Each path below is one point turned by a fixed rotation once a step. After each direction that follows a path, write how fast that rotation turns it, in deg/step (0 if it stays still).
Each turn is a multiple of 5 degrees from 10 to 175, or 0.
Each row of a path follows its step; steps can be skipped.
path 1
step 4: [ -9  -8   6  14   3   0   0   3 -10  -6 -11  -1 -14   9   9  -1  -1  -7
   0  -9   2  11  -1   4   4 -10 -12  -7 -16  -6  14  -1   5   2  -1   2
   2  -4  -7   7  -7   1  -9   5  -4   3   4   1   7   0  -7 -14  -5  -3
   2 -10   1  -3 -11   4   9   0  -8]
step 6: [-16   2   6  -8  -1   6   1  -3   4 -10   3   9   3  -7  10   1   4  -2
 -12 -10  -2   7  -7  10  19 -13 -14   0  -2   6   3  -9   8  -5   9   4
  -6  -5  -8   8  10  -2   0   3   0   0   1   4   6  -9  -5 -11  -2  -1
   5  -8   4  -8   1  -6   2  -7  -3]
step 10: [  0   7   1  -2  -1   0   3  -2  -2 -10   7  -1  -1  14 -11 -11   7   2
 -10  -3   0  -5 -12  -1   5  -1  -3  -5  -9   7  -3  -6  14  11  -7   0
   9   8  -7   6   1  -8  -7   2  -1  -5   7 -12   3   5 -10 -18   4 -10
   5  -8  11  -9  -4  -1   5  -4  -5]
step 15: [-11  -6   1   1 -10   0   4   4  -5   3   8   4  -9   0  -4  -4  -2  -7
  -2 -11   8   2  -8   2   7  -2 -19  -7   5   9   6   6   0  -2  25  -2
   3   0  -7   2  -1  -3   7   3  -6   0   0   6  -3   2  -1  -9   6   2
  12  -8  -4   3  13   5  -1   7 -15]
step 18: [ -8   2   5 -18   3   4  -2  -3  -4 -12  -8   5 -10   6  -4   4  -2   1
   4  -8  -1  -5  -9   5   9   1  -3  -3   3   9   5   0   8  -1  -2  -1
  -9 -12   2  15  -1  -7   5  -3   3 -18  -6 -11   3   2  -3  -8  -6  -2
  -3  -6   8  -5  13   4  13  -1   9]
step 20: [  3  -7  -1  -1  -3   9  -6   6 -17 -11  -4  -6  -4   6  -3  -5   0  -1
  -1  -2  -2   1  -8  15  -4   0  -7 -11 -11  -2   9  -4   8   0  -3  -6
  -1  -3  -4  14 -15  -4 -12  -1  -9  -4   7  -6   2  11  -7 -11 -13   0
   8  -8   1   1  -7   0  10  -1   4]
step 25: [-12   0   7   4   6  -9   5   6  -4  -2  -9  -6  -5   1   2   6   6 -12
   2  -4  -7   1  -7  -5   3  -3 -13  -4   0  14   4 -12  16  16   7   4
   0   0  -2   5   4 -10  12  -3  -1  -1   0  -1   2   0  -6  -9  14   5
   5 -14  -5   0   5   0   8  -2 -10]
step 28: [-10  -7   2  -1 -12  -2  -7  12  -2  -3  -1   4  -3   8  -5  -3  10   0
   4  -2  12  -3   0   1  12  -5  -7  -5  -1  13  -2   7  14   1  -3   1
  -3   1  11   8 -13   1   8  13  -6 -19   5  -7  -2   0   9  -7 -11 -10
   6  -1   2   2   5   3   3  -2   5]
step 34: [ -1   3  13  -2  -4  -2  -5  -6  -9  -2  -7   7 -10  -5  -4   8  -2   6
   5  -5   6   4 -11 -10   1  -6  -7 -10  -5  14   5  -2   3   5  12   2
 -13  -2   3  15  12   1   2  -2  -2 -16 -10   0   2  -3  -7 -13  -7  -2
  -2  -4   4  -1  15   2   8   0  -3]
step 36: [-10   0  -8   3   1   7  -9  12 -11 -12 -11  -3   1   0  -8   0  -2   3
   0   0   1   4 -10   5   0   8 -12  -7  -9  13  10   0  -1   5   4  -7
   1   5  -8  16  -9   6   0  -1 -18   0  -6   0   1   0  -3  -8 -15   2
   4  -6  -4  -3   4  -6   0   0 -10]
Directions:
[ 2  2 -2 -1  0  1  1 -3 -1 -1 -1 -2 -2  0 -1  2 -3  2  0 -3  3  1  0  2
  1 -5 -3 -3  0 -2  4  3 -1 -2 -1 -1 -1 -5 -2  0  2 -1  0  4  0  1 -2 -2
  1 -1 -1  1 -2  2 -1  1 -1  0  0  1  0  1  3]
25
[-1 -1  0  1  2 -1  0 -2  3  0 -1  2 -4  1 -1  1  1  0 -1  0  2  0  2  5
  2 -2  0  3 -1  1 -1 -6 -1  0 -2  2  0 -1 -4 -4 -1 -3 -2  0  3  2  0  0
  2  2 -1  1  1  1  2 -3  0 -2  0  2 -1 -1 -1]
175
[ 1  0  1 -1 -1 -3  0 -2 -1  2 -1 -2  2  0  0 -1  1  2  2 -1  1 -4  0 -1
  1  1 -4  0 -5  3 -4 -1  2 -3  1 -1  0 -1 -1 -1 -1  0 -1 -1  1  0 -6  1
  0  1  3  2 -4  3  0 -1  2  1 -2 -1  0  3 -1]
175
[-2  3  2  1  0  2  2 -2  1  0 -1 -1 -1  0  0  3 -2 -6 -1 -3 -2 -2  2  0
  2  1  0  1 -1 -2  0  1  1  2 -2 -4  4  0 -2  1 -1  2  2 -3  1  1 -4 -2
  1  1  3 -1 -1  0 -2  2  1  0  0  0  1 -5 -1]
55
[-1 -1  2 -2  1  1  3 -2  3 -1  3 -1  0  2  3 -3  3 -2  2 -1  0  0  0  0
  2  2 -1  1 -4 -2  2  0  0 -1 -3  1  2 -3  0  3 -1  1 -4 -1  0  0 -1  0
  1 -5 -1  0  4 -1  1  0  1  1 -1 -1  2  2  4]
175
[ 1 -3 -2  2 -2  1 -4  0  1 -2 -4 -3 -3  2 -2 -1  0  5  3  1  1 -1  1 -2
 -2 -1  1  0  0 -1  0 -1  1  1 -2  2 -1  0 -1  1 -2  4  0 -2 -1 -1 -1 -4
  2 -2  0 -3  0 -1 -2 -1  1  0  0 -2  3 -3 -1]
45
[ 1  2  1  1  0 -3  1  3  1 -1  0 -4 -1 -2 -2  0  0 -1 -2  0  3 -1  3 -3
 -2  0 -2  0  0  1  0 -3 -1  1 -1 -1 -2  5  0  1  1 -4 -1  1  0 -3 -1 -1
  2 -1  0  3  1  0 -1  2 -1 -4  3 -3  2  1  4]
160
path 2
step 1: [ 15  11   6   0   9   2  -9  -4   7   5   8 -18   6  14  -7  -3  -3   1
  -2  13   3   6   0  -2  12   8   6   8  -3  -6   1   3  -4  -2 -14   8
   5   2   9  -6 -12   1   8  -3   8   8  -4   3  -5   4  11  -8   2  -9
   6  -6   5  -8   4   4  -1  10  10]
step 5: [  2  -9   8  -3   5   3  -4  -3 -15  -3  -6  -7  -1  -5  -2 -13   4  -6
  -1 -13   0   1  -2   3 -12   4   9  -2   0  -7   2  -3   4  -3  -3  11
  -8   9  -8 -15  29  -2  -1   3   2   0   1  11   3   0  11   6   3  -4
 -12  -9  -5   1  -5  -6  -6   8   5]
step 7: [  8  -2  -3   4 -12  -7  -2 -10  -1   6   1  -2 -17  12   6  -2  -3  15
  -2   2 -11   8  -7   4   5  10   2   2   6 -13  -2   0  -7   8  -7  -2
 -11  -2  13  -9  -1  -6  -9   2  -8  -4 -12  10  13  14   8   2   0   4
  -1   3   5  -6  -2  -8   6   3 -10]
step 16: [ 15   0   0  -5  10  -2   4   6  -7  11  -2   6   4  -2   9   9   6   9
  -3  12  -1   4  -2  -8  -2   7   2  -5 -10  -1   1  -5  13   1  15  10
 -10  11  -6   2   5 -11  -3  -3   1   6  -2   8  -1   2   8   1  10   4
 -13   7 -10   9  -3 -10 -10 -14   6]
step 18: [ -3   0  -2  -9  -6   3 -12  10  -2  12   0   5  -7  11  -5  -7   2  -6
  -9  15  -8  11 -13   9  -5  -2  -4   3  -1  -3  -5  -7   5  -5  -7   4
  -1  -7   6 -19  -6   8  12  -1  -1   2 -14  -1   7   0   1  -2  14  -4
   6  -2  -5  -2  -9   3 -12  -5  -1]
step 21: [ -6  -7  -6   7   9  -1   2  -5  -5   4  -3 -10  -6   4   6   6  -1   5
 -11   3   1   7   6 -20  -1  -2   7  -2  -3   6   1   5   1   0  -8  17
  -1   0  -2   4   5  11   5  -5  13  -2  -2   9  19   5   5  -6   2  18
 -11   1  17  -4  -2  -3   3  -6   2]
step 22: [ -3   0   5  -5   2   0  14  -3   7  -5   0  -6   5 -11  -4 -13  -3  -7
 -12   8  -2   7 -11  11 -11   4 -13   1  -3   4   2  11   4   3  11  -5
 -17  12  -1   6  10   3 -12   0  -2  21   5   5   0  -2   2   0  -2  -1
   0   0   0   3  -5  -1  -2  13  11]
step 29: [ -7   4  -8  -5 -11  -2  -1  16  16  -2  -3   0   1   4  -7   1   6  -3
  -3  -1   0   3  -2  -8   0   1   6  -1   1  -8  -4  14  -5   5   8  11
  11   8   0  -2  -8  -2  10 -11  10  -7  -1  -3   7  -6 -11   9  -2 -10
  -6  -1  -8  -2  -8  -7 -21  -5 -11]
step 30: [ -1  14  12   6  -2   4 -11   3  -5   1  -4   2  -3  -2  -4 -14   5   6
  -7   7  -8   4  11   0  -1   6 -11   3  -8  -5  -2  -7   1   2  -9   1
  -8  -2 -19 -10   1  -2 -11   9   2  -3   5   9   8   9  17  10  10  -7
   4   4  -2  -3  12   5  -4  -9  -4]
step 41: [-12   3  13 -12   8  11  10   8   0  -3   0 -16  16   0  -1  -9  11   0
  -5  11   6   8   4  -5 -10   7   1   1 -14  -2  -9   1   4  -1   6   9
  -4  -6  -4  -7  -5 -11   5  -8   6   1   4   6   1  -2  -3 -11   8   1
   7  -7  -8  -8   0   1  -3 -11   1]
Directions:
[ 0 -2  3 -1  1 -1  0  2 -2 -3  0 -2 -2 -2 -2 -1  2  0  0  3 -4 -1 -1 -2
  1 -2  2  0  4  1  1  4 -2  1  1  2  4  0  1 -1 -2 -1  1  2 -1 -2 -1  1
 -1 -3 -4  2  3  2  3  0  3  0  2  1  0 -2  1]
125
[-2  2  1 -2  1  1  1  1 -2  1 -4  4  0 -1  2  2  0  0 -4  2 -1  0  1 -3
  1 -2  0 -2  0  1 -3  2 -3  1  0 -4 -1  1 -2  1  2  3 -2  0 -2  3  0 -2
  1  6  1  0  1  0  1  1  4  1 -2  2  0  1 -2]
80
[ 0 -1  1  1  3 -5  3 -4 -1  4  2 -1 -1  2  1  1  1  3  2  2 -1  3 -2  0
 -2  2  1 -3  1  3  0  1 -1 -3  1 -1  1  2  1  1  2  1 -1 -2  3 -1  2  1
 -2  4  0  0  1 -3  1 -1  0  0  0  2  1  0  4]
70
[ 2  2  1  2 -2  1 -1 -3  1  1 -3  3  0  1  3  0  4  2  1 -2  2  3 -1 -1
  2  2 -3  0  1 -1  3  2 -2  4 -3  2  1  2  1  1 -3 -2 -1  2 -1 -1  0 -1
 -1  1  1  0  0 -2  1  0  2  2  4 -1  2 -3  1]
110
[ 1  2  0  3  1  2  5  1  3 -1  1  3  2  1 -2 -1  1  1 -3 -1 -3  1 -1  1
  0  1 -1  4  2  2 -1 -2 -3  1  3  1  1  1 -2 -2 -2 -1  4  0  0  2  0 -2
 -2  1 -2 -1  0  2 -1 -5 -1 -2 -2  2  0  2  2]
155
[-2 -1 -1  3  2  4  1  1 -1  2  0  1  2 -1 -2  0  5  4 -2  1 -1 -3  0 -2
  1  2 -1 -2  0 -3 -1  0  2 -2  2  0  0  1  4  0  1 -1  0 -1  0 -1 -3  1
 -1 -1 -2  1 -5 -1  0  2 -1 -3 -1  1  3 -1 -3]
85
[ 1  0  0  0  1  6 -2 -1 -3  2  3  3 -2  4 -2  1  2  1 -2  1 -1  1  0 -1
  0 -1  3  0 -3  4  2  0  2 -3 -2  0  2 -2 -2 -1  0 -1  0  0  2  2 -1 -3
 -2 -2  0 -1  0  2  0  1  1  4  3  2 -3  2  0]
145
[-3  0 -2 -5 -1  0  1 -3  0 -4  1  3 -1  0 -2  2  3  1  1  3  0 -1  1  0
 -3  0 -1  1 -2 -4  2  0  0  0  0  5 -3  3 -1 -3  3  0 -1  0 -1 -1  1 -1
 -1  0 -2  0  0 -4  1 -2  0 -1  1  3 -3  0 -1]
60
path 3
step 3: [  4  11  -9  -6  -1   3  -2 -19   2  -9  -3 -11  -2   8  -6 -13   4   0
   6   1  -5  -8   3   6   0  10   4  -1  -2   3  11  21  -2  -6   1  -7
   5   9  -1  -8   0   9 -10  -4  -2  -2   3   3 -12   6   6  10   5  20
  -2  -2 -10  -6   8  12   6   1   5]
step 4: [ 12   2   0  14   0   9   0  -3 -14  -4  -8  -7   2  20 -14 -16   1   2
  -9   3   4   2  -1   9 -11  -7  -2   2  10 -12   8   4  -2  -2   8  10
   3   0  -6   1   8   0   3   0  11   5  -2   0 -12 -10 -15 -11  -7   7
  -3  -1  -3  -5   2  -1  -7  -2   5]
step 7: [ 10  11  -2   3  -2  18  -5  -2  -3  -1   4  -3  -1  -1  16  12   3   4
  13   2   3   0 -11   0  16   9 -16 -11  -1  -4   8  -4   9  -1  12   3
   4   1   3  -3  -6 -12  -2  -4  -7  -7   7  -2   0   2   3 -12  -1  16
   4  -1  -6  -2  -3   9   2 -14   2]
step 9: [ 20 -11   8   0   0 -15  -9 -11  -2  -4   7  -8   1  -2  12  -2   5  -4
  14   8   7 -13   5   9  -5  -7   5  -7  -8 -13   7   8  -2  -4  13   3
  -6  -2   7 -13  -2   7   6   2  -7  -4   0  -2  -3   1  -9  -7  -3   9
   8   5   5  -1  -5   0   3   8  -9]
step 18: [ 16  -3   3   9  -4  -7  -8   0   0 -11   8  -5  11   7   0  -2  -5   0
  14  -7  14  -5   3   0  -7  11  16   1  -3  -3  -1   6  -6 -10  -4   7
   2  13   6  -9   4  -1  -9   3   1  -2 -12  -8  -8   0  -1 -14  -2  -1
   3  -2   8  -5  -1 -13 -13   3 -14]
step 25: [ 16   1   3  -2   4   6  -2   8  -4   1   3 -11   7  -2   9  17   2  11
  11   3   6  -2  -7   0  -4  -5  -5  -7  -5  -7   4  21  -4   2   9  -9
   7  -2   3   6  -4   3  12  -3  15   1 -21   0   0  -4   2  -7  -2   1
   2  -7   8   9   4   9   4   4  10]
step 32: [  9  -6 -13   1  -1  10  -7   8   1  -2   7   1  11   0   6 -11  -3  -3
   0   7   3   4   6   2   4  16  10 -10   6 -10  12  -1   1   0  13   2
  -3 -10   7 -12   3  -8   2  15 -10  -2 -10  13  -9 -15   3  -5  -4   3
   1   7   9   6  -6   8   4  -6  -3]
step 33: [ -1   5  -1  -1  -4   4   8   3  -2  -4  -1 -13   3  -3   4  13   5  -6
   4  -1  -7  15  -8  -3  13  22  11  -6   3   4  12   0   7   3  15  -2
  -7  18  -9   5  -3   6  -4  10   4   8   1   3   1   2  -3 -18   2   6
  -5   0   3  -9   4   4  -5  -4   7]
step 36: [  6  -4   4   7  13   7  -8   0  -1   2  -1  -3  -5   8 -11 -14 -15 -16
   8   8   1   3   9   1 -12  10  -4   9   2 -11  -6   7   2  -4   6  10
   4   3  -4   5 -13   8   8  -6 -12  -8   4  -1  -1  -3  -5 -13 -10  10
  -3  -1   5  -1   1   5  -6   5 -12]
step 38: [ -2   3  -6  -2  -5   9  -3  -1   2  13  -6  -9   8   8  -7   2  -7  12
  11   1   6  -6 -12   2  18   3   5  -5   0 -11  -1   3  12   7  13   6
  11   3  13   9  -8   6  -5 -11 -12  -5  -3   5  -1   0   7   4  -6  10
 -10  11  -3  -2  -3  10  11   3   4]
Directions:
[-1  2  0 -2 -3 -1  2  1 -2 -5 -2  3  3  0 -1  0 -2  3 -2  1  1  1  2 -1
 -1  3  3 -1  4  1  3  2 -4 -3 -2 -1  2  2 -2  0  2  0  0  3 -2  1  0  1
 -1 -1  0  2  0  0  1 -2 -2  0 -2  1 -1 -3  0]
25
[ 1  1  1  1  1  1  2 -2  3 -1  1 -1  0  1 -1 -2  1  2 -1 -1 -2 -1 -2  0
  0 -2  3  0 -3 -2 -2 -2  1 -2  4 -2  0  2  1  5 -1 -2  1  2  0 -2  0  0
 -3  0  2 -1 -2  1  3  2  2 -4 -2 -2 -1 -4 -3]
125
[ 1  1 -3 -1  0  1  0 -1 -1  2 -1  0 -1  3  2 -3  1  0 -1  0  0  0  2  3
  0  0  3  2  0  0  1 -6 -1 -1 -2 -2  1 -2  2  2 -2  1 -2  0  1  1 -3  3
 -3  3 -4  3  2 -1 -4 -2  0 -3 -2  0  2  0  4]
40
[ 0  0  2 -1  2 -2 -1  3  0  2  3  1 -2 -3 -2  0 -1  3 -1  1 -2  1  4  1
 -3  1 -1  1  3 -3 -2  0 -2 -1  3 -1 -2 -4 -3  3 -1 -2  6 -2  0 -3  0  1
 -2  0 -1  0  1  0 -1 -2  1  1  1  0  1  0  2]
70
[ 0 -1 -1 -1 -1  2  3  0  0 -1 -3  1 -1 -2 -3 -3  0 -2  0 -1 -2 -3  0  0
 -1 -1 -2 -1  2  0  2  3  0 -2  0 -3  0 -2  0  0 -1 -1 -2 -2  2 -1 -4  2
  6  1  0 -3  0  0 -1  0  1 -3 -1  3 -4  0  0]
35
[ 3 -4  2 -1 -1 -1 -1 -2  2  0  0 -2 -2 -1  0  0  1  1 -2 -1  1  2 -1  0
  3  1 -2 -1  3 -2 -3  4 -2  1  3  0  1 -1  0 -1 -1  2 -3  2  0 -3 -4 -2
  0  3 -1  7  2 -2  2 -1 -1  0  0 -1 -2 -2  0]
115
[-5  3  2  3  1  1  3  3 -1 -1  2  2  1  1  0  2  0  0  3  2  0 -1 -3 -1
  3 -1  0  0 -3  3  0  4  0  0  2  0 -1 -1  1  2 -2 -2 -1  1  1 -2 -1  0
 -2  0 -2  4  3  0 -1 -1 -1 -2 -1  3 -1  1  3]
80
